A single turn carries every row of the set below to another of its rows. Some are shown first; where does it send the rows asked next?
K165: [-10   1   7   8   1  -3 -10  -7  -5   6   5   5 -16 -10   8   8   7  -7
  10   0  -7   6   1  17  15  -1  -4  -1   1  -2   5   7   1   9  19  -3
   3  13   1   7   2  11   2   1  -7  -8  -5   8]
K298: [ -7  -5 -10   7 -18   5   0  -6  -3  19   4   8  -3  -3  -8  -1 -19 -11
   0   2   2   1 -19   4   3  -7 -20   5  -5  11  -2   4   4  20  -3  -3
 -15   0   3   6  -4   8   2  -9   4  -5   1   5]
K983: [  3   3  12  16 -15  -5  -4   7  -3   1   8  -6  12  -2 -14  -6  -1 -13
 -18  -5   9   7   0  11   3 -12  -4   1   0  16   9   0 -12   6  -5   2
  -2   1  -3  10  -4  13 -14  -4   7  -4   2  -6]
K938: [ -1  -1   4  19  -7   2  -1   5   0  24   9  12  -4  -4  -7  -2 -17 -14
   8 -10   5   7 -14   6  10  -6 -24   7   1   9   4   1   3   3   2  -7
 -12   2   0   8  -6  13  -4  10   5  -1   7   7]
K310: [  0  -2  16   3   4 -10  -3 -10   1 -12 -16  -2  -9   8   3   0   2  -2
  17 -10  -1   6  11   3   2  -2   0  -7  -3   1 -14  15  -1   7  11  -3
  11  12   7  -1  -4   6  -1 -12  -1   5  -2   8]
K939: [  6   5   5 -13   2  -8  14  -6  -7  -3  -1  -4   7   2 -18  -7  -1   3
  12 -14  -9   0 -14  -3   5  -2   8   0   5   2   3   5  -2 -14  10  -6
  -2  -9 -14   2   1 -13  -2   2  -2   2  -2  -8]
K683: [  2   7 -13  -4   2  -5 -19 -10   8   5  -6   5 -13   3  -8  -5   8  -9
  13   3 -12  -3   1   5  -6  -8 -11  -1 -10   7   3  18   7   8  11  12
   4   2   8   5   7  -6   1   4  -1  -7  -4  11]
K882: [-10  -3   1   5 -11   4   1  -7   6   6   0   8  -3  -3  -1   3 -12   0
   5  -9  10  13 -12  -3   7   0 -14  -5  -7   4 -17   5  -2   7  -7 -13
 -20   0  10 -11 -14  11   0 -18   5  -5   5  -4]
K393: [ -9  -1   2  -1   3 -13   4  -3 -18   7   9  -4   2  -1 -13 -10  -2 -18
  -1   5  17  -1   1  -5   2   2  -2  -1  -2  -3  15  -5  -1 -16   0   3
  -5  -1   1  -8  -4  -9  -6 -19 -10  -5  17  -4]
K157: [  1  -7  -6  -4   0  -8   9  -2 -22   2  -3  -4   2  -2  -7 -13 -13  -2
   3  12   5  -7   3   0  -1 -17  -4  -7  -2   5  -2 -17   7 -11   3   6
  -3  -3  -1 -14  -1  -8  -8 -15  -7 -10  15  -8]
K332: [ -3  -5   2   7   5  -9  21  -3 -20  -1  10  -7   1 -12  -2 -18  -4   0
   3   4  14  -2  -2  -1   5  -9   0  -7   7  -5   0 -11  11 -10   7   5
   0   0   3  -3  -5   5  -5  -3  -4   6  14 -14]
K638: [  6   5 -14   0   1  -5 -12  -3   2  11  -1   6 -19   0   1   4   4 -13
  15   2 -10  -5  -7  11   9 -11 -16  -2   0   1   6  11  11   5   6  10
   3   5   4  -4   5  -4   1  -1 -10 -12 -11   8]
K760: [ -8   8  12  10  -1 -13 -18 -10   2   1   0   1 -14  -2  -5   1   3  -7
  16   2  -3   2   9  12   2  -4  -4  -4   4   3  -5  16  -6   1  19  -3
   1  15  -3  14   3   9  -5  -3  -3  -5  -2  11]
K598: [  2  12  14   9 -11  -5   9  -2  -7  -2 -14  18  15  -3  -6 -11  12 -11
  -9  -6  -1  -3   4   5   7  -3  -1  12   9   0  -1  -4  -7   0  -5 -14
  -8 -11   6  -7  -6  -9   7  -6   9   0   0  -5]
K143: [ -3  -3   0   8  -3  -4 -11  -2  -1   6  -7   5   5 -12  -4  -4   6  -4
  -7  -2 -14  -3  10   5  -1  -8  -4   9  23   6   2 -14  11  -9  -5 -13
 -12  -2  -2   2   8  -8   5   8  16 -10  14   1]
K112: [ 10  -3  -3   3   3  -4  -7  -1   0   2 -16  -1 -14  -1   6  -6  -6  -1
  19   2  -4   4   8   7  -1 -17  -4  -3   3   9  -9  10   6  10  16   4
  19   4   5  10   5   9  -7   0  10   9  -3  11]
K407: [ -8   6   0   2   8  -2 -13  -2   5   4  -2  16 -16   1   2   5  19  -7
  13  -4  -6   6  -5  16   5   8  -8  -4  -9  -2  -3   5   6   0   2   3
   5   4  13 -11  -8   5   2  -4 -12 -13  -5  11]
K198: [  4   3 -13   0   5   2   3   4   1   2 -10   6 -21   0  15   3  11   1
  10   0  -6   0  -5  -2  16  -6  -7  -9  -5  -6  -9  12  15   9   8   6
   7   0  14  -8  -1   8   0  -6   1   2  -8   0]
K118: [ -8  -9  17   4  -2  -6   8  -1   6   5  -3  -9   6  -1   4  -3   1  -1
 -15 -12  -2   7   4  -2 -15 -18  -9  -7   5  16 -11  11   4  -6  -9   2
 -11  -2   0 -12  -4  16  -9 -10   6   1  14 -10]
K29: [  9   0  10  -2  -5   7  -8 -12  -7   6  -6  -1   0 -18   6  -1   4 -14
 -10   4  -4   5   9   8 -14 -11  -5  11  11  12   3  -5   3  -2  -1 -18
 -11  -6   3  -4  11  -5  -1  -5  19  -2   8  -5]
K545: [ -6  15   4   8  11  -6 -16  -6  13   1   0   9 -10  -3  -7  -7  19  -8
  16  -9  -7   6   4   8   0   7  -4  -2  -9  -7  -5  15   2  -2   6   6
   8   6  11   3  -6   4  -5  -1  -2  -5  -3   8]
K191: [-16  -4   2   8   2   0  -5   4  18  -1   1  -2  11  -7 -15  -6   3   2
  -6 -11   4  11  13   0   0  -3  -6  -1  -5  11   1   5   1 -14 -13   4
 -12 -14 -11  -8  -9   6   3  -3   6  -9   7  -8]
K530: [  1   8   0  -7   5   6   7   3  -2   7   8   4   1  12 -13   5 -10   8
  -6  -5 -11  -7   5  -8  -6  -5   6 -13  17   0   8   3  -5  -8   9   2
  -3   2  -3   2   3 -19  -4  -6   1   1   9   8]
K866: [  6   8   7   5  -9  -1   3  -8  -3   2  -8   5  10  -7   4 -14  23 -16
 -14  -4  -7  -3  -8   2 -11   0  -5   6  15  -1  -5  -1  13  -1 -16  -6
  -6  -5   9  -4  -4  -6   5 -14   6   5   8  -4]
K466: [  7   8   3  -2   7   9   2   2  -7   4   5   1  -3  -7  -3   1   5  17
  -1   8  -7   4 -11  -7 -10   6  13  -8  12   9  -4   1  -1 -10  12   0
  -5   5  -4   6   0 -13  -9   5   6   0  18  -1]
K371: [  8   8  -7   0 -16  -2  -8  -2  -1   1  -2   7   4   0  -4  -5   2  -9
 -11  -1   2  -3   9   9  -1 -20 -10  -2  21   6   8 -11  -1  -3  -5 -15
 -11 -10  11  -1  12  -6   1  -1  19   0   1  -4]
K7: [  5   0   8  10  -2  -4   4  -1   2  12   6  -8   0  -9 -13  -5   4 -14
 -15   1  -2  -2  -9  -1 -15 -10 -12  14  -5  22   6  15   7   4  -7  13
 -13  -2  -4  -1  -2   1  -4   9   5  -6   7  -8]
K249: [  7 -10  -1  -2   1  -1  -5   3  -9   4 -13   3 -23   4  11   7  -2  -7
  16   5   5   6  -1  13   7  -8  -9  -2   1  12  -1   3   7  10  11  -3
  16   2   6  -1   5  10   1  -4   0   5  -7  12]
K940: [ -3  -6   0   5  -1   9  -8  -1   7  13  -3   7   3  -5   3   1  -7  -6
   1 -20 -10  18 -10  -8   8   2 -16  -2 -17  -1  -4   3   8   5 -10  -3
 -13   3  13 -12 -10   5  -5  -9   4  -8  18   1]
K99: [  5   9 -11   1   5  -9   0   2   6   1 -19   5 -18   7  -3  -5   7  -3
  15   3 -10  -8   1  -6   2  -8  -4  -4  -7  -1 -18  19   9   6   7   7
   7  -2  13  -1  -3   2  -7  -8   6   1  -8   1]
K461: [ -7   5   2 -17   5   0  11   1 -12   8   4  -6   1   2 -10  -5   9  -1
  -4  -8 -16   0 -14  -2  -7   4  12  -3   3  -2   2   4   8 -10   8  -8
   5 -11  -8  14   3   5 -14  -9   7   8   4  -1]
K488: [ 10 -13  -1   8 -13   8  -8  -2  -6  12   0  -4   3  -6   3  -4 -17 -12
   2 -12  -4  13 -15   1  10  -7 -20   3  -8  10   2   0  13  15  -4  -3
  -6   9  -1   8  -1   9  -2  -2   3   0  12   6]
K119: [ -4  -5  -2  -8   7  -4  12   3 -25   5   1   2   3   1 -10 -17   3  -9
  -5   3   2  -3  -2   2  -6  -3  -3   1 -17   3   9 -16  14  -5   2   9
   5 -12  11 -10  -1  -2  -7  -1  -4  -3  18  -4]
K338: [  4   5   6   9  -1   2   6   7  -3  -1 -14   1   6  -1   1 -10  12 -13
  -8  -9  -1  -5   9  -8   7   4  -6   8   9  -1  -1  -1  16 -11 -11 -16
  -6 -11  -6   2  -1  -3   8  -6  16   8   5  -4]
K556: [  2  -3  15   5   7  -6   0  -3  -1  -1 -11   3 -17   1  12  10  -1  -7
  17  -9   0   6   7   7  17  -4  -6  -5   2  -4  -7  11  -1   1   9  -5
   6  10   3 -13  -6   5   0 -18  -8  -3  -8   6]
K173: [ -2   0   0  11   0   6   7   9   8  15  -1  15  -5   1  -1  -2 -14  -1
   7 -18  -3   5  -8  -2   9  -9 -21  -5  -6   0 -16  -3   9  -3  -7  -8
 -12  -5  12 -11 -13  16  -9   0   9  -2   7  -1]
K657: [ -6  -7   8  -2   3  -6   0  -1 -21  -2   8  -3   2  -1  -1 -11   2  -2
  -1   4  20  11   3   2  -5  -2  -3 -11  -1   8  11 -14   4 -15   6   1
  -1   2   9  -8   2   0  -5   0  -5   3  28  -3]
K471: [  0   2  -4   4  -8  -7   1  10   8   8 -13   7  13  -4  -7  -9   3   2
 -14  -2  -1  11  -2  -3   2 -21  -1  -2  -4  14  -4   6  -9   0  -8  12
  -6 -14  11 -14  -7   5 -15  -4  12  -8   8 -14]
K305: [ 14  11   6 -13   4  19   3   1  -7  -1   7   4   3   3 -13  -1  -5   8
   2   0  -4   1  -1  11 -19  -2   6 -11   1  11  -2  -9  -6  -7   6  -3
   5  -6  -5  -1   0 -12 -11  -7   2   0   3   5]
K124: [ -2 -18  -5  14  -4  -7   8   9   4   6  -6  -7   7  -1 -15  -6 -11  -3
 -11  -2   4   0   4   0  -1 -11  -5   7  11  19   3  -1   9   9 -12  12
   3  -4  -8   7  -7   4   3   2  12   2   5  -1]
K699: [-14   4  -6   0  12   1  10  -1 -13  15  16   3  -1 -14  -7 -12  -2  -6
  -6   8   4  -4   9  -2  -2  -8  -4  -3  -4  -6  14  -7   7 -12  11   9
  -7  -9   6  -7   1  -2  -7  -4  -2  -4  16  -9]
K383: [  2   1   2 -15   2  -9   6  -5  -6  10   0   7   6   3 -14  -8   5  -2
   6  -8   0  13 -22   2 -10   2  12   1  15   6   7   4  -8 -10   2   0
  11 -11   3   1  -3 -11  -9  -9   1  10   6   4]

K7 moves to K471
K657 moves to K393
K249 moves to K556
Where do these go?
K882 moves to K938
K461 moves to K305
K310 moves to K760
K866 moves to K371

